In the rows, 128 means zero.
Where one turn sends some rows of the set: a few examples, then the rows asked
Q518: [133 161 147 114 135 105 170 119 135 126 117 137  95 117 127 130 116 125
 115 146 135 119  92 143 117 151 122 153 126 124 131 131 126 142 156 148
 117 109 121 109 141 136]
Q45: [117 125 165  92 137 123 153 105 111 123 134 140 130 142 121 125 122 146
 123 157 151 133  75 113 120 154 134 165 130 133 118 100 129 119 145 152
 115 130 116 127 162 154]
Q270: [137 151 144 111 146 101 160 120 137 112 113 128  93 127 120 132 112 144
 110 143 131 116  91 137 120 148 123 144 120 137 137 129 138 140 144 152
 123 113 120 109 157 135]
Q432: [ 99 149 153 115 127 114 154 119 116 110 137 136 138 152 105 140 147 108
 138 123 135 131  78 110 116 173 128 166 110 137 120  99 115 132 138 146
 122 133 122 112 124 139]
Q12: [143 128 163  98 133 129 139 127 142 118 133 132 157 118 106  99 110 127
 124 130 137 130 102 117 130 135 144 160 140 133 118 128 128 136 131 165
 142 125 127 116 153 146]
Q814: [132 152 140  95 115 114 148 127  99 127 101 124 114 151  94 132 124 125
 142 144 119 107 103 127 121 152 119 137 121 160 133 124 147 137 137 152
 165 102 145 123 123 142]
Q567: [105 111 142  82 152 144 164 129 106 114 115 126 149 140  90 115 114 116
 147 112 149 122 107 126 107 153 123 156 138 142 117  96 117 146 130 154
 118 138 138 109 144 150]
Q657: [139 123 161  96 129 126 138 125 144 116 130 128 160 116 109 102 115 124
 122 141 131 131  97 116 126 134 139 154 141 132 115 130 129 140 128 164
 145 120 124 122 153 144]
Q151: [116 130 120 101 126  82 141 110 106 105  99 118 116 117  92 123 100 132
 137 131 162 115  87 134 119 153 110 155 134 147 126 103 142 135 140 136
 108 123 145 103 123 139]
Q576: [123 131 165  93 107 101 135 114 118 119 102 125 112 130 106 118 116 106
 143 138 140 137  73 118 124 133 135 130 120 147 116  99 141 132 131 117
 131 106 163 112 122 164]
Q559: [125 136 128 126 143 107 144 124 115 119 109 126 122 126 126 124  96 124
 124 123 142 116  93 149 107 166 108 147 132 125 120 123 118 114 141 132
 111 142 134 100 141 131]
Q431: [115 116 154  70 144 118 188 111 125 108 139 137 128 134  96 113 125 115
 138 127 150 126  81 122 126 132 135 160 145 139 122  97 123 152 146 166
 132 101 137 111 133 154]
Q318: [140 142 136  88 138 139 187 127  93 123 110 131 124 131 127 126 134 119
 145 124 149 118  69 138 110 147 112 166 136 142 131 125 145 129 159 137
 135 118 126 111 122 154]
Q73: [117 134 124 107 140 115 140 137 125 111 101 115 120 106 127 112 106 101
 136 118 158 152  81 143 116 149 119 139 135 122 122 115 122 141 138 128
 105 127 131 112 133 135]
Q604: [130 153 133 101 162 103 141 128 142 135 115 129 142 128 108 125 130 109
 114 149 158 144  97 141 125 146 145 148 122 142 114 102 102 118 143 137
 143 117 122 110 126 133]
Q183: [105 130 151  96 133 139 165 117 115 125 103 130 147 135  90 112 117 101
 158 122 153 118  98 124 101 148 124 149 145 141 114  93 121 140 141 142
 124 136 151  89 129 163]
Q435: [148 143 147 107 128 137 159 136 113 122 115 133 142 130 127 113 129 128
 140 109 142 117  75 123 112 145 112 176 147 149 118 125 147 119 160 140
 135 127 120 112 124 160]
Q341: [130 148 138  89 114 114 148 130 107 129  93 129 112 143  85 133 126 128
 141 143 118 115 103 129 120 151 123 137 121 156 134 123 141 137 134 152
 166 104 147 132 123 142]
Q547: [133 142 142 127 137 109 152 120 120 130 119 126 118 146 109 136  94 133
 133 124 124  98 100 140 106 169 112 151 122 132 115 120 133 119 137 147
 129 141 149  97 129 132]
Q723: [109 104 129  93 159 123 159 145 108 102 115 117 132 143  96 122 117 142
 127 129 140 110  93 118 116 155 123 147 124 148 131 111 128 140 129 165
 137 126 127 128 162 136]
Q454: [133 144 127  89 126 130 166 122 104 141 124 134 133 127 123 119 122 108
 136 145 148 149  89 149 128 164 131 173 147 128 121 118 120 127 147 158
 124 118 109 129 116 134]
Q289: [130 127 141  82 136 131 135 132  92 118 103 134 133 117 125 107 105 132
 142 134 163 124  89 141 112 144 126 149 144 145 131 128 150 118 160 143
 140 102 147 136 143 147]
Q779: [111 122 144  72 137 114 180 120 128 103 124 123 132 117  96 105 122  99
 144 128 157 134  84 133 129 132 132 151 144 143 122  96 117 161 134 159
 129 100 134 111 123 149]
Q10: [119 115 161  91 115 105 153 114 106 129 124 141 100 125 118 123 100 120
 130 127 143 130  65 104 113 138 118 158 151 143 136 121 132 136 138 166
 111 121 139 127 140 132]
Q750: [117 136 165  98 110 102 133 110 118 113 109 127 111 124 106 120 114 106
 143 134 141 137  70 113 131 132 125 134 126 145 111 100 144 132 131 115
 131 101 161 109 125 157]
Q922: [114 144 166  97 113 118 141 107 123 123 100 132 130 126  98 113 114  99
 149 130 149 129  87 124 108 134 133 144 132 144 112  94 133 143 133 118
 127 113 162  90 122 167]
Q772: [119 140 166  93 103 107 132 113 118 116 104 127 113 134 107 117 115 105
 146 134 146 137  75 118 115 136 129 136 122 148 111  93 142 135 132 118
 132 100 160 108 122 161]
Q69: [103 136 160 104 114 111 161 110 111 114 130 140 107 144 110 135 125 116
 136 121 130 126  64 102 112 160 109 163 118 131 124  93 117 139 140 154
 107 127 124 122 134 136]
Q221: [126 153 135  87 114 116 156 135 103 130  96 125 115 144  87 132 131 127
 136 139 119 112 104 129 123 151 124 143 121 157 132 123 144 141 132 147
 165 100 142 122 130 138]
Q541: [120 151 133 110 162 102 146 125 148 130 115 134 145 125 105 128 135 113
 117 146 150 142 101 139 129 153 145 157 121 138 112 104 106 119 141 140
 143 111 121 108 132 135]
Q844: [126 147 133 102 163 102 141 126 147 131 112 131 143 128 105 132 135 111
 112 149 152 145  99 137 125 146 146 155 125 140 112 103 114 126 142 135
 145 113 118 111 129 129]
Q921: [114 143 139  80 145 136 197 127 106 127 104 125 107 140 125 146 137 112
 136 145 147 131  82 145 113 156 130 138 124 137 124 115 121 130 145 137
 133 108 134 130 132 144]
Q199: [116 156 143 116 149 111 144 123 134 122 124 135 150 135 102 136 148 108
 128 140 143 142  94 134 124 164 141 162 106 141 113  96 110 122 145 135
 141 112 121 114 123 133]
Q935: [140 121 165 101 130 134 136 125 140 118 131 131 156 120 107 104 113 128
 125 141 136 134 101 117 123 135 137 157 136 135 126 125 125 137 123 169
 143 120 131 121 156 145]
Q67: [127 128 136  91 143 140 142 141  90 101 104 122 136 131 117 106 114 129
 147 134 152 119 100 152 107 156 125 139 132 142 130 128 150 119 153 134
 137 102 142 129 143 151]
Q338: [122 130 128  93 120 136 173 123 107 100 100 104 116 145  93 122 115 130
 145 128 131 121 110 136 125 154 116 133 123 131 114 109 135 155 118 142
 121 122 128 112 144 168]
Q155: [152 134 165 105 121 129 135 130 127 122 129 138 157 128 114  95 119 131
 129 120 137 126  88 114 125 134 129 166 142 143 118 130 138 132 144 154
 146 128 120 114 145 156]
Q133: [ 93 129 141 102 129 110 137 131 100 125 120 134 107 161 113 123 115 107
 126 136 131 149  99 122 125 162 137 134 110 133 113  99 106 138 125 145
 122 109 126 132 141 139]
Q267: [ 92 124 141 104 126  98 117 134 104 119 118 139 110 157 108 111 108 116
 131 120 143 142  99 123 121 162 122 137 120 139 118  97 112 143 128 143
 111 118 129 124 133 140]
Q605: [136 151 141 108 126 111 151 120 112 127 110 127 119 155  89 135 112 131
 136 136 108  92 107 135 120 155 118 143 123 150 124 120 137 127 132 153
 161 114 149 113 125 139]

Q338 moves to Q454
Q567 moves to Q318
Now these:
Q155 moves to Q605
Q779 moves to Q289
Q432 moves to Q183
Q814 moves to Q541
Q267 moves to Q431
Q341 moves to Q844
Q750 moves to Q935
Q723 moves to Q921

Where one turn sends some rows of the set: a few examples, then the rows asked
Q516: [116 126 117 116 114 114 109 118 140  93 126  97  81 147 147]
Q459: [117 131 122 101 123 146 122 123 156 136 130 107 114 118 136]
Q558: [ 97 123 103 113 107  98 119 142 125 115 129 114  87 157 138]
Q2: [ 98  94 118 112 108 142 139 128 152 120 126 129 126 127 127]
Q745: [108  94 115 118 114 147 135 130 152 118 129 127 133 131 130]
Q874: [116 111 129 129 113 159 125 120 147 116 123  97  95 138 150]
Q933: [ 99 113 109 125 107 113 144 149 141 124 126 125 137 148 133]
Q379: [123 134 115 130 105 121 120 119 129  99 123  89  88 152 143]
Q386: [121 103 132 120 112 158 124 120 152 110 132  97 100 136 146]
Q359: [110  92 121 121 103 148 135 124 150 123 120 122 127 135 125]
Q210: [110 125 114  97 114 127 123 127 140 140 125 125 126 120 120]
Q693: [122 129 124 116 102 122 116 116 135  96 132  98  85 151 149]
Q423: [124 126 121 122 107 127 118 127 131 103 128  88  78 152 141]
Q774: [100 117 100 119 111 112 138 150 133 117 126 133 134 147 127]
Q292: [105 120 102 113 107 109 137 154 148 122 122 133 129 153 138]
Q426: [109 146 121 100 112 105 126 141 134 133 130 118 122 133 127]
Q714: [117 114 134 118 120 153 117 114 147 100 121 113  98 135 153]
Q663: [101 124 102 115 108 105 144 145 140 112 123 132 132 144 128]
Q633: [119 108 137 117 109 154 129 123 156 111 126 101 102 130 152]
Q70: [ 97 126 105 113 113  91 120 147 141 110 126 110  93 156 134]
Q866: [107 133 102 123 111 102 126 148 119 110 128 110  95 158 131]
Q698: [125 125 120 118 101 125 118 120 133 102 119  91  76 146 140]
Q705: [123 143 123 101 114 131 117 115 150 121 132  92  99 129 127]
Q490: [ 92 127  98 127 110 100 130 141 123 115 129 110  97 156 130]
Q495: [111 114 131 118 116 162 127 118 154 108 131 111  95 140 151]
Q281: [102 116 114 110 110 110 137 154 151 119 118 134 127 153 123]
Q323: [108 100 112 111 105 147 135 125 155 118 122 137 125 140 124]
Q526: [ 99 137 102 120 113 104 130 147 125 111 122 110  86 152 138]
Q466: [105 149 121 101 116 113 118 131 132 130 135 101  92 136 123]
Q448: [108 102 128 111 114 150 131 129 153 117 114 138 122 137 125]

Q426 moves to Q705
Q745 moves to Q866
Now these:
Q526 moves to Q633
Q714 moves to Q281
Q933 moves to Q379
Q323 moves to Q558

Where one turn sends some rows of the set: a few examples, then the rows asked
Q815: [121 143 133 152 148 131 127 123 115 135 102 109 164 105 148 145 155 114
 126 133 136 122 122 131 143 147 118 140 154 112 114]
Q114: [130 143 141 166 151 122 132 120 124 140 112 138 113 110 154 149 112 122
 142 133 165 138 137 128 139 134 132 114 139 124 124]
Q497: [144 123 115 152 158 138 144 137 132 111 125  92 122 146 170 138 158 118
 133 141 116 125 104 116 138 150 132 141 155 121 134]
Q582: [140 159 135 164 153 144 142 111 109 133 108 134 138 119 156 137 138 132
 132 134 147 132 146 147 125 129 119 151 141 134 116]
Q171: [134 132 124 142 152 146 150 107 101 123 131 107 120 136 129 148 131 101
 129 143 143 146 111 121 147 123 127 118 115 151 154]
Q595: [138 157 133 146 171 144 139 114 119 112 136  96 117 113 166 152 142 101
 137 119  97 134 123 117 135 135 143 129 140 106 138]
Q743: [124 153 153 154 142 148 143 120  82 117 116  95 125 120 139 133 143 128
 120 114 127 112 113 135 142 139 118 107 151 139 137]
Q78: [131 129 125 153 147 128 137 124 115 119 141 111 106 126 139 146 146 140
 129 139 125  96 124 126 140 161 111 109 148 104 154]
Q112: [140 125 140 175 144 147 141 133 125 147 125 124 103 121 148 136 133 146
 141 139 150 113 124 113 123 151 113 106 137 129 138]
Q852: [133 138 137 136 150 142 139 102 128 146 121 125 118 121 155 125 162 123
  85 119 116 129 120 125 142 131 114 126 134 134 130]
Q461: [105 118 130 145 139 147 148 111 113 126 107  97 117 120 149 124 143 130
 129 153 134 121 119 139 153 131 103  99 146 127 144]
Q542: [134 122 130 146 138 147 158 128  97 134 137 115 125 114 134 129 128 119
 162 138 127 110 126 113 117 135 127 142 123 133 152]
Q71: [107 159 128 142 133 136 162 106 109 125 115 105 139 134 141 131 154 113
 132 132 118 109 122 140 138 149 122 135 139 150 116]
Q873: [144 167 141 149 153 132 153  99 140 142 100 131 134 107 159 139 130 121
 148 124 132 117 122 104 147 129 128 105 135 118 124]
Q372: [145 141 135 148 147 138 156 122 148 125 138  90 105 123 168 130 141  92
 134 128 129 148 114 110 143 139 124 110 124 124 135]
Q720: [149 148 120 145 154 144 122 116 125 133 119 108 110 135 165 147 150 126
 102 131 132 149 113 122 153 136 134 134 139 113 105]
Q957: [140 147 130 167 148 145 150 125 113 137 114 106 126 105 162 146 139 126
 141 131 121 122 125 132 132 151 142 137 156  86 106]
Q679: [142 148 121 143 148 129 145 116 124 141 118 124 115 114 140 142 121 131
 150 126 121 112 123 109 135 136 173 117 135 118 137]
Q260: [129 123 109 154 154 130 141 131 130 110 146  95 138 113 151 142 142 102
 149 148 141 143 120 136 135 130 128 135 137 131 144]
Q509: [128 159 146 138 137 152 130 100 101 122  99 119 130 128 160 119 134 140
 116 129 127 133 130 119 151 137 131 134 134 150 122]
Q524: [139 138 119 149 154 145 152 104 138 121 139 126 113 119 158 120 133  96
 139 130 113 133 128 121 129 135 141 152 120 131 151]
Q139: [136 130 132 146 145 155 159 122 105 120 137  94 114 132 159 120 139 114
 121 141 143 143 115 134 158 130  94 128 148 128 117]
Q382: [140 116 127 141 149 124 140 129 116 136 105 142 127 131 150 138 136 135
 163 144 122 110 126 115 120 133 107 130 146 129 136]
Q910: [128 119 150 160 147 147 137 124 100 125 120 120 119 137 138 161 138 129
 105 129 128 120 115 112 117 141 130 101 136 129 149]
Q469: [127 138 117 142 150 134 143 120 125 112 113  87 122 122 155 114 142 120
 171 138 111 126 125 135 141 138 153 131 135 122 134]
Q853: [125 141 134 146 166 143 129 103 105 138 117 128 104 114 134 158 134 101
 136 134 130 131 115 121 122 131 104 110 128 124 164]
Q116: [116 156 117 135 163 134 149  95 117 122 120 133 133 113 167 132 132 113
 130 120 146 137 129 103 140 130 122 142 142 148 113]
Q296: [108 143 149 131 145 132 141  97 105 119 132 102 121 115 147 141 152 135
 115 129 113 122 105 116 124 146 133 111 112 120 138]
Q227: [145 121 127 161 164 119 153 105 124 128 105 129  98 125 156 144 136 118
 132 128 149 139 130 111 129 155 121 105 131  99 142]
Q875: [140 139 106 158 151 135 137 120 124 133 114 113 126 120 160 151 147 123
 159 133 152 136 158 119 134 137 100 126 135 126 114]

Q853 moves to Q461
Q582 moves to Q114
Now these:
Q679 moves to Q542
Q524 moves to Q260
Q78 moves to Q296

Where one turn sends some rows of the set: a few examples, then the rows asked
Q206: [134 129 133 143 149 125 170 130 136 128 126 149 116 135 114]
Q683: [155 123 144 145 149 100 140 101 143 146  96 156 106 106 105]
Q686: [146 116 149 143 158  94 145 100 155 142  95 150 109 105 116]
Q134: [145 127 145 141 153 136 168 126 135 125 115 119 120  94 110]
Q963: [155 137 136 116 164 115 146 121 104 141 119 119 129  99 115]
Q446: [155 125 132 136 175 121 155 114 151 123 116 119 140 116 130]
Q301: [149 119 148 149 156 101 135 100 147 142  93 152 108 109 116]
Q25: [143 119 119 131 133 131 151 111 121 155 110 133 112 138 122]
Q354: [140 123 129 137 178 112 138 118 103 124 116 143 131 120 141]
Q212: [140 119 121 115 163  99 167 114 145 138 129 146 133 134 112]
Q400: [139 112 135 126 174  89 159 121 118 128 123 126 135 104 143]
Q581: [122 100 111 126 148 116 173 103 122 137 105 155 115 117 129]
Q336: [138 117 124 132 171  92 157 122 112 125 127 149 131 123 141]
Q345: [146 113 148 142 152  91 140  99 146 148  97 151 109 103 111]
Q845: [154 109 129 144 165 125 129 103 113 132 110 127 142  94 114]
Q476: [132  97 121 131 151 120 175 102 130 129  99 130 121  90 136]
Q455: [160 118 111 141 147 106 152 117 125 135 132 157 136 128 108]
Q261: [153 121 148 141 152 101 141  99 148 145  94 147 108  97 107]
Q614: [139 112 129 137 132 111 171 126 117 140 131 149 118 107  94]
Q517: [153 116 129 136 137 136 153 111 128 148 104 107 118 111 128]
Q93: [130 124 124 122 155 137 166 108 137 139  99 131 112 132 132]
Q320: [118 102 125 129 157 132 148  98 116 143  95 136 116 120 133]
Q966: [157 114 115 133 127 119 179 115 134 142 114 126 117 107 125]
Q239: [151 119 145 137 150  92 149 101 150 146  98 153 107 102 107]
Q606: [138 104 118 123 155 103 141 104 108 149 123 154 135 113  97]
Q709: [119 109 141 129 159 110 184 123 142 125 120 137 120 104 117]
Q306: [134 110 140 118 181 117 145 102 134 135 107 116 141 100 118]
Q851: [139 114 140 155 141 133 134 121 106 143 119 135 120 118 107]
Q32: [119 111 152 147 170 132 148 119 131 127 108 122 123 116 129]
Q569: [153 142 125 121 160 118 143 123  99 138 122 143 124 118 113]
Q734: [153 130 131 110 156  95 164 125 114 142 130 126 128 102 116]
Q805: [148 144 126 127 176 123 151 123 112 121 116 143 125 118 129]
Q169: [125  94 148 140 152 118 149 114 111 140 115 123 126  87 110]
Q537: [144  92 116 140 130 114 160 106 112 145 110 132 122  96 126]
Q710: [141 101 131 140 160 109 122 107 116 150 119 131 140 129 119]
Q325: [114  96 136 143 148 108 151 119 114 143 125 152 120 128 114]
Q982: [152 127 120 119 168 115 174 112 142 121 119 143 136  98 107]
Q639: [148 117 144 147 154  94 143 102 150 143  98 158 107 114 114]
Q370: [145 109 133 120 158  85 151 121 104 144 130 126 133 103 127]
Q380: [153 127 145 145 155 103 145 102 152 140  94 154 107 107 111]

Q517 moves to Q966
Q400 moves to Q336
Now these:
Q32 moves to Q206
Q301 moves to Q380
Q982 moves to Q606

Where one turn sends some rows of the set: a few examples, then the rows asked
Q38: [148 137 132 131 107 126 109 132 113 113 118 140 153 152 139 141]
Q148: [123 125 144 119 145 133 119 124 136 124 133 113 145 161 127 116]
Q498: [129 136 131 115 129 133 114 124 161 140 128 130 126 110 131 125]
Q894: [132 144 121 125 127 128 129 104 114  88 134 140 109 137 139 134]
Q607: [135 119 118 130 145 133 121 141 143 116 110 111 120 142 145 148]
Q608: [118 152 138 112 125 142 105 145 150  97 126 151 129 142 118 135]
Q660: [113 136 128 121 136 135 114 133 147 134 138 137 128 167 134 130]
Q819: [129 142 132 114 129 129 117 135 141 136 110 118 120 117 130 104]
Q955: [122 137 107 124 155 132 116 144 141 119 123 135 113 154 136 134]
Q475: [151 134 119 138 114 131  93 125 122  88 133 139 111 137 126 137]
Q651: [110 132 124 114 137 111 104 120 153 134 124 124 123 120 138 120]
Q273: [122 140 136 145 122 131 122 103 115 117 133 152 125 135 149 146]
Q637: [149 137 117 121 122 131 105 123 107  84 123 132 139 153 129 128]
Q29: [118 123 123 132 121 147  95 119 151 125 116 117 112 125 132 113]
Q721: [105 135 153 109 138 134 119 114 124  91 119 120 129 126 141 133]
Q906: [155 136 133 132 105 130 125 123 131  86 123 131 121 143 128 134]
Q439: [135 142 148 128 121 109 116 109 114 119 147 147 130 129 139 134]
Q160: [140 146 141 151 137 136 113 119 109 114 123 150 146 135 127 128]
Q860: [152 137 130 133 112 144  95 133 101 106 122 130 126 130 129 144]
Q308: [112 141 128 108 139 126 100 129 136 144 117 121 136 119 132 120]
Q909: [138 128 115 122 114 129 108 107 125  92 137 141 132 148 145 154]
Q208: [119 140 120 107 121 154 106 127 133 132 114 116 112 123 131 115]
Q850: [112 139 157 111 114 126 118 127 148  92 126 130 128 146 130 123]
Q245: [120 143 135 138 145 137  99 150 139 100 105 148 130 127 128 139]
Q95: [122 133 126 111 122 140  90 138 140 138 109 112 135 125 127 123]
Q458: [109 131 144 131 138 143 108 128 129 106 107 131 131 116 148 157]
Q294: [144 143 147 128 123 127 109 123  92 120 128 133 138 123 135 134]
Q421: [133 120 131 109 148 147 122 126 133 118 125 102 140 141 135 144]
Q887: [139 149 122 119 136 124 114 119 106 114 133 154 151 138 141 146]
Q128: [137 130 125 141 134 104 114 110 120  98 129 147 139 142 148 135]
Q993: [125 127 114 112 127 136  88 132 150 114 113 109 121 128 121 118]
Q311: [156 147 134 127 117 153 115 127 121 104 130 143 144 136 118 145]
Q626: [116 127 111 107 131 126  96 119 160 118 127 119 115 123 131 127]
Q885: [138 139 127 128 122 114 106 110 128  97 154 152 113 135 131 136]
Q699: [123 130 120 122 147 140 101 114 155 122 130 127 120 113 123 112]

Q311 moves to Q160
Q887 moves to Q128
Q439 moves to Q885
Now these:
Q607 moves to Q421
Q29 moves to Q208
Q245 moves to Q458
Q993 moves to Q95

